rotation steps, each row followed by its count of steps:
The counts run from 0 to 139.
[101 146 103 108 106 158 132 119 135  94 161 178 146 178 160 113 112 101
 111 197 107 151 111 141 113 162 127 102 126 111 113 132 105] | 119
[ 97 160  83 161  92 133 133  99 114 120 164 121 102 147 148  61 127 110
 144 126 144 164 125 113 116 152 157 156 123 121 153 134 111] | 63
[139 135 101 148  93 166  91 153 149  90 102 124 134 152  99 153 128  88
  98 140 119 128  74 101  76 159 121 109 119 133 131 141 144] | 25
[136 125 128 128 143 116 108 117 113 208 108 121 107 124  94  76 103 131
 100  97 102 156 122  78  97 149 133 146 113 106 161 159 156] | 55
[ 67 119 148 161 159 135 114  69 120 127 144  88 134  99 117 100 130 101
 106 121 104 135  88 107 162 164 157 123 101 159 156 123 149] | 15
[154 111 117 132 130 146 116 112 162 169  98 135 106 118 119 146 115 131
  90 100  80 150  58 101 120 162  88 128 115 158 123 109 137] | 99
[148 129 163  99 172 146 128 104 159 161 125 119 179 121 137  98 122 116
 108 170  93 125 104  88  91 123 124 115 119 103  83 138 140] | 127
[129 155 113 130  92 143  70 147 123 171 167 148  91 155 132 124 135  95
 131 112 132 151  77  98 107 147 121 135 165 110 142 165 136] | 107
[145 170  97 124 145 137 108 123  98 123 158 146 141 158 140 139 163 106
 119 156 117 144  70 142 180 174 108  83 104 147 159  96 129] | 92
[171 161 127 103 159 141 110 108 125 153 171  98 157 135 157  67 156 122
 154 158 115 124  89  92 114 124 134 116 121 104  99 117 121] | 131
[161 128 129 152  92 136 118 130 193 143 146 112 111 101 151  98 138 137
 171 144 159 127 101 115  87 126 100 125 114 141  99 147 185] | 32
[138 105 135 156  98 146 104 140 175 136  89 114 118 114  92 129 123 107
 127 133 147 118 100  92  67 139 118 127  98 138 127 165 188] | 28
[ 93 123 124 154 129 150 117  69 154  93 142  93 138 119 150 108 132 105
 118 124 101 145  56 123 160 164 123 125 111 153 100  97 111] | 18
[ 87 137 122 150  94 146 101 117 146 174 163 139  94 125 122 110 112 107
 130 107 128 151 136 102 100 152 107 148 147 130 166 195 178] | 110
[109 140  79 130  89 141 147 109 158  92 160 179 119 163 168  92 103 127
 108 184 128 163 121 144 102 164 112 120 121 119 112 129 116] | 118
[137 160 125 141 158 126 126 105 117 133 169 118 134 111 160  93 154 137
 169 167 140 124  84 137 183 151 117  94  87 167 136  92 141] | 89
[130 107 162 150 104 163  92 151 139 135  90 117 130 129  85 142 113  81
 118 148 145 119  88  88  82 145 136 121  91 149 132 144 185] | 27
[139 180  74 140 149  94  93 128 106 136 164 115 120 116 131  63 164 135
 120 127 118 138 107  92 103 146 146 117 144 108 151 135 128] | 9
[126 115 146 136 141 145 113 116 110 173  82 136 118 126  90 139 111 124
  90 129 113 144  78 113 147 174 124 111  81 171 159 102 167] | 97
[134 134 136 121 148 155 106 122 109 157  98 134 131 148  97 163 128 113
  82 129  91 144  65 109 157 174 105 101 106 154 161 106 150] | 96
[137 154 122 151 158 124 110 149 136 149 116 111 142 100 107  99 157 121
 146 163 147 100 139  91  86 138 127 101  97 127 157 171 206] | 82
[128 148 133 161 158 109 133  93 158 149 143  97 137  77 153  86 149 152
 162 151 136 113 119 120 148 145 104  98 102 158 144 132 195] | 86
[161 144 125 136 105 148 108 129 189 133 178 124 121 124 170 121 149 121
 181 154 144 114  87 108 102 126  87 122 142 134  92 150 164] | 33
[156 100 153 124 131 158 109 106 141 185 105 128 114 112 116 137 117 124
 114 117  94 148  36  99 143 152 111 141 104 157  95  94 123] | 100
[ 97 115 164 129 118 173 142 107 163 101 103 126 155 128 143 109 124 111
 133 191 106 113  77  93 102 136 147 132  99 138  75 107 123] | 73
[123 156 107 139 133 135 131 124 152 153 142 165 134 149 139 136 132 127
 127 157 131 139 149 136 141 168  75  87 111 139 180 155 204] | 40
[157 153 110 139 116 131 114 161 120 113 118 124 135 122 120  91 142 118
 143 208 160 109 113  96  67 122 156 111  99 119 106 133 148] | 78
[108 134 143 110 161 135 147 133 117 172  70 162 141 119 116 105 107 147
  96 174  88 122 132  90  85 150 147 114 100 131 135 123 161] | 0
[143 115 127 118 156 134 136 111 179 140 106 131 166 122 133  89 114 130
  93 144  84 127 120  89  58 140 105 112 114 106 109 149 158] | 126
[112 135 101 126 113 133 143 139 122 110 119 181 140 166 125  87  96 100
  97 204 137 147 141 121  74 158 127 104  89 121 140 140 138] | 121
[ 96 120 100 170 120 132 128  59 173  92 143  97 133 105 142 101 126 124
 107 109  98 145  84 119 129 180 123 126 117 154 131 115 131] | 17
[148 163  78 151 140 110 133 104 124 123 149 121 121 115 153  97 156 155
 156 161 153 144  97 137 150 159 105  88  88 169 158  90 149] | 90
[ 77 105 115 161 106 149 159  94 180  92  87 136 140 121 129 102 111 124
 115 144  98 138 116  91  76 163 136 137  95 142 125 132 158] | 71
[168 128 102 128  86 141  84 131 148 173 140 139  82 134 133 117 138 123
 134 110 123 158  44 105 114 131 105 149 137 132  90 113 109] | 103
[127 145 146 135 184 141 119 121 161 145 153  97 163 103 136 127 159 114
 146 149 100  97 109  83 125 133 110  91 130 138 127 160 190] | 84
